Where one turn sends some rows of the set: a few examples, then the rows asked
K733: .09, -.05, -.02, -.02, -.21, .05, .22, -.24, -.04, .06, .08, .07, .17, -.09, -.02, -.13, -.06, .06
K825: -.13, .08, .04, .07, -.07, -.11, .07, .03, .03, .16, .13, .02, .24, -.01, -.15, -.03, .10, .02
K799: -.03, -.19, -.06, .04, -.04, -.02, -.08, .16, -.29, .11, -.15, -.03, -.18, .02, .22, -.04, .07, -.01
K336: .05, .02, -.01, .09, -.03, .15, .26, -.08, .08, -.05, -.04, .09, .07, .16, -.17, -.14, -.16, .00
K712: -.09, -.12, -.04, .11, -.08, -.03, -.04, .21, -.33, .09, -.18, -.03, -.18, .01, .17, -.02, .03, -.01
K251: -.05, -.14, .00, .07, -.03, -.01, -.09, .21, -.28, .12, -.20, -.03, -.12, -.02, .23, -.02, .05, -.03
K355: .01, -.03, -.12, .11, -.19, .06, .28, -.19, -.01, .01, .04, .10, .17, -.05, -.12, -.12, -.02, .02
K989: -.01, .12, .08, -.03, -.17, -.04, -.01, .14, .04, .00, .13, .06, .20, -.12, -.10, -.02, -.03, .05
K130: -.10, -.18, -.05, .10, -.08, .01, -.02, .21, -.31, .08, -.19, -.04, -.16, .02, .19, -.05, .03, -.04
K280: -.08, -.19, -.01, .04, -.09, .00, -.04, .19, -.32, .11, -.17, -.05, -.14, .00, .22, -.05, .01, -.03
K842: -.06, -.18, -.10, .08, -.03, -.02, -.05, .20, -.28, .09, -.17, -.01, -.17, .03, .18, -.04, .09, -.03
K415: .00, .08, .07, -.04, .03, .12, .15, .01, .12, .02, .03, .11, .21, .04, -.14, -.09, -.15, -.04
K753: .09, -.04, .16, -.01, -.18, -.08, .11, -.19, -.05, .18, .14, -.09, .07, .07, .02, -.14, .02, .16
K891: -.10, -.10, -.02, .08, -.07, -.04, -.07, .22, -.32, .10, -.17, -.03, -.15, -.02, .18, -.02, .03, -.02
K822: -.06, .05, .16, -.02, .04, .11, .11, .08, .17, .05, .03, .03, .22, -.06, -.07, -.08, .01, -.07
K720: -.05, -.15, .00, .07, -.08, -.01, -.08, .16, -.30, .09, -.16, -.05, -.17, .02, .24, -.02, .08, -.03
K883: -.02, -.03, -.06, .25, -.16, -.06, .25, -.12, -.02, .05, .03, -.02, .00, .16, -.18, -.11, .08, .10
K769: .04, -.02, .04, -.05, .10, -.01, .09, -.05, .01, .06, .19, .03, .24, .00, -.14, -.14, -.02, .04
K99: .02, .04, -.10, .23, -.25, .01, .18, .06, -.01, -.13, .01, .07, .00, .06, -.21, -.07, -.02, .09
K763: -.03, -.16, -.02, .10, -.04, .00, -.05, .17, -.29, .09, -.22, -.04, -.17, .02, .23, -.04, .03, -.02
K76: .04, .02, -.07, .24, -.05, .06, .25, -.06, .00, -.02, -.06, -.06, -.01, -.04, -.08, -.37, -.12, .05
K887: .19, -.01, .12, -.01, -.30, .00, .09, -.09, -.06, -.03, .10, -.02, -.01, .02, .00, -.14, -.11, .20
K134: .00, -.04, .01, .20, -.04, .18, .29, -.02, .13, -.08, -.08, .02, .02, .11, -.15, -.15, .01, -.02
K311: -.13, .07, .06, -.06, .02, -.03, .13, .02, .20, .01, -.10, .01, .15, -.01, -.14, .00, -.03, -.03
K44: -.07, -.15, -.06, .03, -.01, -.02, -.09, .22, -.27, .12, -.15, -.01, -.13, .00, .19, -.02, .09, -.04
K789: -.09, -.12, -.02, .07, -.05, -.02, -.09, .21, -.28, .09, -.16, -.02, -.12, .00, .21, .00, .09, -.07
K256: -.08, .11, -.01, .12, .05, .02, .12, .09, .06, .05, .01, -.02, .18, -.19, -.09, -.29, -.10, -.03
K375: .15, -.08, .24, -.04, -.08, .16, .18, -.15, .09, .04, .01, -.06, .02, .05, .05, -.20, -.07, .07
K706: -.02, .01, -.06, .00, -.15, .04, .19, -.13, .00, .07, .09, .12, .27, -.13, -.09, -.07, -.02, -.01
K380: .03, -.05, -.09, .14, .07, .02, .22, -.08, .00, -.04, .10, .05, .13, .12, -.24, -.16, -.01, .04
K446: -.13, -.16, -.03, .06, -.06, .00, -.05, .24, -.30, .11, -.18, -.02, -.11, -.01, .19, -.03, .03, -.06
K227: .13, .01, .15, -.08, -.05, .14, .18, -.14, .06, .02, .03, .05, .10, .09, -.04, -.16, -.21, .05
K60: -.07, -.12, -.01, .07, -.08, -.03, -.06, .19, -.33, .11, -.17, -.04, -.17, .00, .21, -.03, .02, .00
K564: .17, -.11, .04, .00, .02, .03, .17, -.20, -.04, .02, .15, -.01, .08, .11, -.09, -.21, -.07, .13
K155: -.08, -.14, -.06, .12, -.08, .00, -.06, .18, -.29, .06, -.18, -.03, -.18, .03, .19, -.01, .09, -.05
K521: -.08, -.13, -.05, .12, -.03, .00, -.05, .21, -.28, .09, -.23, -.03, -.13, .00, .20, -.02, .05, -.04
K390: -.02, -.04, .00, .08, -.07, .02, .28, -.13, .14, -.08, -.18, -.03, -.06, .15, -.14, -.09, -.06, .06
K411: .09, .03, .11, .02, -.04, .03, .12, -.09, -.01, .08, .04, -.10, .07, -.15, .06, -.37, -.17, .08
K638: .05, -.03, .20, -.18, -.07, -.01, .13, -.17, .12, .04, -.08, -.08, .03, .04, .02, -.09, -.11, .10

K789 turns into K720
K76 turns into K256
And these:
K753 turns into K883
K521 turns into K251
K44 turns into K799
K227 turns into K336
K355 turns into K706
K891 turns into K60
K638 turns into K390
K446 turns into K280
K989 turns into K887
K769 turns into K564
K375 turns into K134

Where one turn sends some rows of the set: a few examples, then the rows asked
K246: .26, -.17, .11, .13, -.13, .01, .03, -.24, -.24, -.05, -.07, .05, -.30, .05, .21, -.13
K629: .47, -.03, .14, -.13, -.13, .06, -.09, -.23, -.11, -.01, -.14, .20, -.31, -.04, .13, -.10
K948: .18, .00, .08, -.03, -.13, -.13, -.08, -.28, -.11, .12, -.22, -.03, -.33, .24, .01, -.27
K636: .30, -.07, .07, -.14, -.13, -.02, -.02, -.31, -.05, .14, -.22, -.04, -.44, .15, -.12, -.25
K96: .17, -.17, -.12, -.21, -.12, .09, -.14, -.22, .08, .32, -.10, .05, -.36, -.28, .13, -.23
K628: .30, .04, -.01, .10, -.03, .06, -.03, -.07, -.09, -.15, -.14, -.14, -.35, -.16, .20, -.17
K838: .31, -.08, .15, -.05, -.08, .01, -.09, -.28, -.25, -.08, -.19, .08, -.31, -.02, .18, -.09
K637: .33, -.08, .00, .06, .02, .26, .01, -.12, -.03, -.06, -.24, .00, -.20, -.13, .10, -.38
K721: .45, -.02, .06, .17, -.07, .12, .11, -.24, -.07, .10, -.21, .09, -.24, .06, -.01, -.15
K987: .06, -.06, -.15, .12, -.14, -.09, -.05, -.15, .07, .36, -.04, -.04, -.28, -.15, .20, -.20
K112: .37, -.02, .03, .02, -.10, .13, -.07, -.03, .06, -.05, -.07, .16, -.17, -.12, .24, -.36
K516: .37, -.14, .04, .12, -.14, .05, .09, -.09, -.02, -.08, .03, -.04, -.38, -.23, .17, -.27
K524: .18, -.01, -.17, .07, -.08, -.03, -.01, -.20, .11, .40, -.15, -.11, -.34, -.22, .04, -.15
K774: .22, -.16, .03, -.18, -.18, .07, -.06, -.25, -.06, .09, -.12, .04, -.43, .23, .00, -.29
K455: .23, -.11, .13, -.14, -.21, -.13, -.09, -.28, -.06, .14, -.10, .10, -.33, .18, .05, -.34
K805: .42, -.12, .12, .11, -.05, .04, .09, -.22, -.03, .00, -.17, -.03, -.25, -.29, .03, -.37
K3: .37, -.12, .13, .24, -.14, -.02, .13, -.26, -.13, .08, -.09, .09, -.24, .04, .09, -.18
K833: .20, -.05, -.23, -.05, -.29, -.05, -.16, -.26, .21, .11, -.21, -.07, -.19, -.26, .06, -.14
K840: .19, -.09, -.21, -.09, -.08, .15, -.05, -.18, .11, .34, -.14, -.07, -.41, -.22, .04, -.16
K366: .49, -.02, .03, -.03, -.11, .21, .02, -.18, -.03, .04, -.15, .18, -.30, .06, .05, -.11
K679: .38, .13, .10, .04, -.05, -.08, -.11, -.10, -.02, -.06, -.18, .03, -.20, -.21, .20, -.26
K848: .10, -.20, -.18, .04, -.28, -.06, -.10, -.33, .13, .11, -.21, -.08, -.13, -.26, .09, -.25
K918: .17, -.09, -.27, .02, -.31, .01, -.12, -.21, .24, .13, -.16, -.03, -.15, -.17, .10, -.19
K10: .09, -.13, -.26, .07, -.25, .03, -.10, -.27, .17, .11, -.24, -.09, -.11, -.16, .08, -.23
K614: .21, -.04, -.02, .00, -.20, -.04, .00, -.19, -.04, .11, -.07, -.03, -.43, .29, .02, -.22
K151: -.05, -.11, -.15, .02, -.08, -.01, -.15, -.18, -.03, .28, -.13, -.05, -.25, -.13, .26, -.23
K383: .13, -.13, -.25, -.08, -.27, .01, -.16, -.27, .13, .04, -.22, -.13, -.25, -.25, .09, -.12
K114: .04, -.13, -.07, -.15, -.06, -.01, -.20, -.26, -.02, .29, -.20, .00, -.26, -.25, .20, -.26
K975: .10, -.23, -.21, -.04, -.32, -.01, -.12, -.29, .13, .06, -.13, -.08, -.22, -.26, .13, -.20
K959: .34, -.05, .07, -.06, -.23, -.13, .02, -.25, .02, .18, -.06, .02, -.44, .16, -.07, -.24

K833 turns into K383
K112 turns into K679
And these:
K246 turns into K3
K96 turns into K114
K959 turns into K636

